A state moves one step at a time under one of 3 hidden systems, and each row is a state written as 28 numbers. Each run below is a few steps of one system.
In the rows, zero is written as 128.
run 1, z_764:
[[ 88 111 154 144 177 128  95 120 111 101 128 126 118  90 144 110 147 100
  108 181 111 133  94 113 137  81  84  81]
 [137 158 168 132 154 128  96 118 144  73 118  86 114  90 117  98 178 119
   91 149 121 129  92 104 155  85  87  71]
 [162 182 166 121 116 134 121 119 166  88 117  66 120  98 101  98 179 148
   98 109 124 131 131  93 157 118 126  82]
 [175 184 138 106  90 120 137 136 167 115 126  90 112 129  89 113 160 152
  120  87 130 125 149 104 142 154 156 106]
 [156 144  95 104  95 120 155 154 141 150 138 133 114 146 104 137 122 136
  135  92 127 126 168 108 117 178 175 150]]
run 2, z_738:
[[ 97  89  90 133 124 174 138 128 108 140  99 128 156 145 104 121 152  22
  144 121 152  73 126 134 132 116  97 155]
 [121 117 107 130 113 180 137 127 125 131 101  94 162 143  91 113 168  53
  131  87 155  98 160 113 140 136 128 143]
 [158 161 126 117 118 146 128 131 146 110 115  86 142 130  91 105 171 107
  117  77 141 124 164  97 136 152 145 114]
 [177 182 146 115 143  98 129 125 154  96 132 104 127 121 119 108 141 192
  110  89 122 167 168  82 125 137 156  98]
 [174 169 147 108 161  65 125 130 148  95 149 131  97 111 143 125 115 232
  100 130 103 182 146  94 119 131 158 101]]
run 3, z_880:
[[179 190 156  99  58 117 141 142 190 119 139  89  77 120  86 126 147 178
  110 121 113 115 130 119 160 152 163 106]
 [175 183 164 105 118  86 130 133 168 101 149 101  87 106 133 122 128 227
   96 134 100 166 142  98 144 131 164  96]
 [160 158 150 116 190  64 106 130 134  84 146 139 101 107 152 121 118 208
   96 148 107 182 123 100 115 108 129  89]
 [108 108 115 135 222  83 103 130  89 104 137 161 129 100 168 118 114 144
  111 153 111 171 132  85  93 102 111 104]
 [ 78  67  89 148 216 121 117 126  67 132 122 176 159 120 168 122 109  84
  136 144 128 141 138 107  90  99  98 137]]

Which system made each of these runs?
run 4, 6 rows:
[[106  87  70 125 229  83 120 136  70 122 131 183 140 123 168 130 101 124
  125 127 124 167 153  87  69 128 122 145]
 [ 94  76  88 140 240 115 111 115  68 106 113 158 174 126 161 110 126  83
  122 128 139 155 157  91  86  96  98 135]
 [ 97  93 111 140 197 156 103 119  94  90  99 115 168 121 124 105 170  36
  110 127 144 119 131 105 123  91  81 119]
 [109 121 141 138 130 180 112 128 130 108 113  87 142 119 102  97 181  42
  113 129 137 100 128 110 159 101  95 103]
 [133 153 168 123  62 168 135 137 171 126 129  83 109 123  87 114 166 100
  120 139 122  86 127 126 181 118 131 101]
 [155 169 160 101  30 134 149 149 190 143 146 103  68 122  87 137 137 153
  126 149 108  85 118 139 174 143 157 111]]
 -> z_764
run 5, 6 rows:
[[155 155 123 119 137 138 130 129 139 105 118  90 150 133 101 107 168 115
  115  72 145 140 176  90 124 149 148 117]
 [143 130  88 110 106 151 150 144 131 142 117 113 144 153  93 126 147  87
  136  74 147 114 171 109 117 171 157 156]
 [119 105  69 115  86 151 164 150 122 173 116 144 132 146 109 139 119  80
  154 100 137  83 153 125 115 165 150 177]
 [ 96  87  83 120  86 140 148 154 117 176 132 162 103 138 119 153 105  78
  151 155 122  76 111 149 122 147 131 168]
 [ 77  87 117 126 107 130 124 150 114 159 150 162  80 115 133 152 106  91
  132 202 104  95  84 151 132 122 114 133]
 [ 91 116 158 134 132 112 108 134 127 124 151 144  80  89 145 132 119 131
  114 207  95 118  78 134 141  94 101  90]]
 -> z_764
run 6, 6 rows:
[[131 136 139 116  54 168 145 148 162 146 132 100 106 137  86 126 148  84
  128 135 126  81 138 129 169 139 144 129]
 [171 184 162 102  58 131 138 137 188 116 136  82  88 123  83 122 158 160
  112 122 120 107 133 121 165 143 151 103]
 [181 187 161 107 112  99 127 129 172  99 138  84  93 102 116 119 147 205
   95 121 109 155 144  97 147 137 159  96]
 [168 166 146 112 189  66 108 127 137  78 144 131 108 112 148 115 125 208
   96 128 111 187 136  91 114 117 135  93]
 [123 119 110 127 230  72 109 126  92  97 134 162 128 104 166 115 114 157
  109 138 112 180 136  80  88 109 118 106]
 [ 85  74  82 141 222 104 117 129  66 128 125 179 151 120 172 126 101  98
  132 143 124 152 142  97  80 108 107 140]]
 -> z_880
run 7:
[[137 143 148 117 147  60 116 141 135 118 165 167  72 108 155 138  90 210
  117 179  89 158 106 123 115 121 137  98]
 [141 138 123 121 211  60 110 127 111  93 140 157 111 106 161 120 111 187
  109 143 109 177 128  90  94 114 126  99]
 [137 121 107 127 244  87 102 122  90  80 125 143 153 124 152 107 135 134
  105 110 134 185 157  74  88 109 116 111]
 [138 108 110 130 221 127 105 122  95  83 115 127 179 153 127 108 153  85
  112  94 155 166 178  92 103 112 115 127]
 [125 110 100 127 144 171 128 122 115 115  98  98 175 144  97 112 174  46
  124  84 162 110 163 110 125 130 120 143]
 [116 110 107 130  88 185 145 134 130 149 109 107 150 144  94 119 154  48
  142 106 146  78 149 123 148 135 125 151]]
 -> z_764
run 8 (6 x 28):
[[ 87  90 111 133  80 171 138 141 123 165 124 137 118 134 112 136 131  45
  146 159 126  66 104 150 148 123 107 146]
 [103 111 129 137  88 191 136 132 134 142 115  97 137 130  99 114 160  45
  134 129 136  77 135 125 162 114 113 130]
 [130 143 145 132 114 175 123 128 143 109 111  78 146 122  94  99 180  74
  114 106 140 109 148 100 159 121 119 106]
 [159 170 146 126 152 130 117 118 144  85 110  81 146 110 107  95 177 130
  103  85 136 143 153  84 134 125 127  91]
 [171 165 134 122 202  77 110 121 125  76 130 128 138 121 141 102 134 182
  106  96 128 184 158  78 105 120 132  94]
 [157 144 108 109 205  52 117 137 114  97 144 165 109 119 157 125 108 193
  111 123 113 181 141  87  85 131 139 113]]
 -> z_738
run 9 (6 x 28):
[[ 93  96 120 132  75 180 145 140 130 161 119 121 122 132 106 128 138  48
  145 150 129  66 119 140 157 123 116 146]
 [113 124 141 135  89 186 133 134 142 132 119  88 135 127  97 108 168  54
  125 127 134  86 138 119 168 117 119 119]
 [145 160 152 131 119 159 120 125 150  98 109  70 141 111  93  94 184  98
  110 101 135 115 144  97 153 118 120  96]
 [166 170 150 127 178 111 111 117 138  76 119  97 147 117 125  95 162 157
  104  93 132 165 156  80 130 113 125  84]
 [165 157 122 117 214  67 109 126 118  77 134 143 133 116 148 108 127 185
  104 107 124 187 146  80  98 117 128  98]
 [139 129  95 112 202  55 121 140 103 110 144 177 106 117 159 131  98 180
  116 136 109 176 138  93  82 132 138 120]]
 -> z_738
